In the rows, 128 means zero.
X: rows in several groups, each row roughly a mix of its group's directions:
X (109 x 10):
[[ 95 157 107 126 144 143 129 114  62 133]
 [137 116 155  68 102 139 101 109 142 158]
 [ 71 132 123 124 110 159 129  75 115 128]
 [143 126 137  85 127 145 129 105  83 177]
 [ 94 131 116 117  78 156  87  99 142 123]
 [109 124  81  87 117 132 163  96 106 146]
 [126 134  92 177 160 110 121 154 161 152]
 [ 88 133 135 120 120 118 159  97 116  69]
 [124 168  99 147 149 120 157 137  71 130]
 [133 124 125 116  76 138  83  86 127 101]
 [ 68 137 134 135 156 139 116 175 134 148]
 [103 155 117 111 121 128 115 121  63  94]
 [123  99 162  92 107 143  96 111 174 132]
 [155  96 151  93 110 119 108 133 181 145]
 [ 94 109 151 116 162 134 114 176 139 166]
 [103 108 161  68 128 158 118 101 126 139]
 [131 149 160 115 109 148 106  94 168 172]
 [159 109 125 180 131 119 156 162 115  91]
 [106 151  98  76 125 130 150  93 112 159]
 [105 116 133  96  80 143 105  90 160 110]
 [123 145 116 157 188 131 161 145 141 160]
 [151 103 143 107 155 126 115 161 151 185]
 [150 102 165  69 140 128  97 130 144 140]
 [119 106 157  96 121 161 182  99 124 143]
 [ 92 107 151 110 166 132 127 172 143 164]
 [177 101 145 116 138 130 113 156 158 172]
 [157  93 155  82 117 131 107 124 173 125]
 [ 72 120  90 104 135 152 154 129  99 115]
 [126 123 145  63 108 139  96 107 113 157]
 [110 101 156 100 115 144  77 112 168 123]
 [102 132  79 100 132 124 165 109  86 124]
 [159 145 117 155 172 108 171 150 102 135]
 [113 164 187 158 143 137  99 140 136 112]
 [ 77 125 130 128 100 161 126 139 177 148]
 [132 134 183 162 130 139  85 142 160 121]
 [114 124 162  85 125 154  95 104 161 158]
 [114  96 159  65 134 115 122 115 157 119]
 [ 63 121 101 115 134 150 136 118  95 105]
 [151 136 134 121 145 104 168 113 123  64]
 [121 128 114 123  96 148  65 120 129 170]
 [135 148 176 137 106 148 108  96 167 158]
 [145 124 181 162 103 142 103 112 167 135]
 [146 162  99 175 115 132 152 115 102  91]
 [145  95 162 139 116 134  83 161 138 166]
 [ 94 132 144 159 104 145 107 137 116  68]
 [173 125 136 129 137 128 173 146 180 110]
 [141 157 138 104 116 149 127 101 164 185]
 [183 141 172 144 120  93 109 123 148 135]
 [116 123 162  81  95 148  89  99 126 116]
 [126 111 172  73 139 148 110 115 158 146]
 [167 111 142  98 169 127 115 167 157 147]
 [113 167  86 168 163 115 123 148 120 150]
 [130 134 183 173 112 147 101 112 157 124]
 [180 123 131 117  89 114 105  87 132 103]
 [101 136  86  99 129 136 180 116  93 130]
 [161 130 173 149 116 138 100 133 177 150]
 [103 157 125  88 120 140 115  79 134 168]
 [150 146 109 158 105 125 154  93  99  83]
 [175 132 135 110 119 135 134 140 174 178]
 [ 97 118 152  83 134 164 154  97  99 135]
 [105 126  98 128 108 137 178  86  93 120]
 [146 101 165 133 104 136 138 122 192 115]
 [138 113 173 158 130 131  82 157 161 113]
 [144 104 158  80  91 126  88 118 145 117]
 [ 84 115 159 155 106 147 102  90 126 102]
 [114 154  98 188 158 114 128 152 139 110]
 [ 77 150 117 140 105 135 134 101 110  79]
 [155  96 151 101 140 133 136 128 172 176]
 [102 136 128  97  95 141  74 105 148 156]
 [152 145  92 182  95 106 140 139 145 144]
 [ 72 116 123 117 133 120 126 121  86  82]
 [120 150  94 179 162 123 162 143 130 152]
 [127  93 161 104 115 140  97 118 184 129]
 [146 153 105 173 126 114 168 110  85 118]
 [109 154 120 129 132 131 132 122  58  89]
 [ 97 133 140 149 101 150  89 134 119  73]
 [103 136 103  62 147 137 121  97 135 110]
 [129 114 163  72 106 143  90 108 144 139]
 [162 155  94 161 145 120 127 131  81 156]
 [ 87 114 143  89 138 159 110  99  88 119]
 [122 136 108 108 158  99 183  99 104 150]
 [102 141  84  84 132 123 156 102  94 139]
 [155 145 102 159 150 116 132 133  78 169]
 [131 110  83  98 110 118 180 107 102 133]
 [163 118 127 127 140 135 105 160 149 191]
 [109 155  96 183 148 110 133 153 134  97]
 [124 137 141 143 158 114 189 151 142  89]
 [132 138  99 152 151 117 137 146 169 185]
 [ 68 128 101 103 141 134 138 125  88 103]
 [161 113 133  90 112 112 148 102 178 152]
 [ 72 128 132 117 115 133 158 100 125  79]
 [180 122 138 132 143 127 171 146 166 102]
 [170 127 128 122 188 112 135 162 109 143]
 [181 140 137 135 124 137 124 137 174 175]
 [ 90 119  76  92 145 129 145 138  94 118]
 [103 173 107 137 143 136 115 120  67 127]
 [143 104 150 114 151 127 111 170 156 179]
 [155 114 151  71 112 132 114 116 135 174]
 [164 121 118 176 127  98 145 159 161 106]
 [145 134 182 154 129 129  83 142 164 129]
 [134 126 119 149 160  98 124 172  95  84]
 [110 136 127 184 138 131 151 134 129  70]
 [ 73 134  92  92 141 141 148 124  94 121]
 [ 77 124 125 127 102 128 103  92  81 134]
 [ 73 126 110  92 133 117 129 108  86 104]
 [108 109 154  85 131 148 105 107  85  97]
 [181 123 120 137 138 131 102 153 133 183]
 [121 157 111 157 157 124 148 137  70 100]
 [ 85 153 140 100 116 143 111  73 126 148]]
one row of each group, then the others: which group is each in?
[114 162 111 134 161 132 141 129  61 125]
<45>
[ 95 117 127 133 145 107 127 149  85  71]
<28>
[166 118 142 185 112 123 134 154 122 167]
<17>

[143 149  86 185 110  99 121 149 143 131]
<45>
[150 136 180 150 113 140  98 120 173 147]
<28>
[ 80 170 170 127 135 133 113 103 109 111]
<28>
[ 73 162 157 108 124 139 123  88 110 124]
<28>
[105 101 147 158 139 121  89 153 118  77]
<28>
[145 121 118 159 171 113 168 158 163 143]
<45>
[158 119 152 181 106 148 170 139 143 118]
<28>
[144 141 101 182 140 112 175 147 110 116]
<45>
[155 110 107 174 146  97 147 163 128  96]
<45>
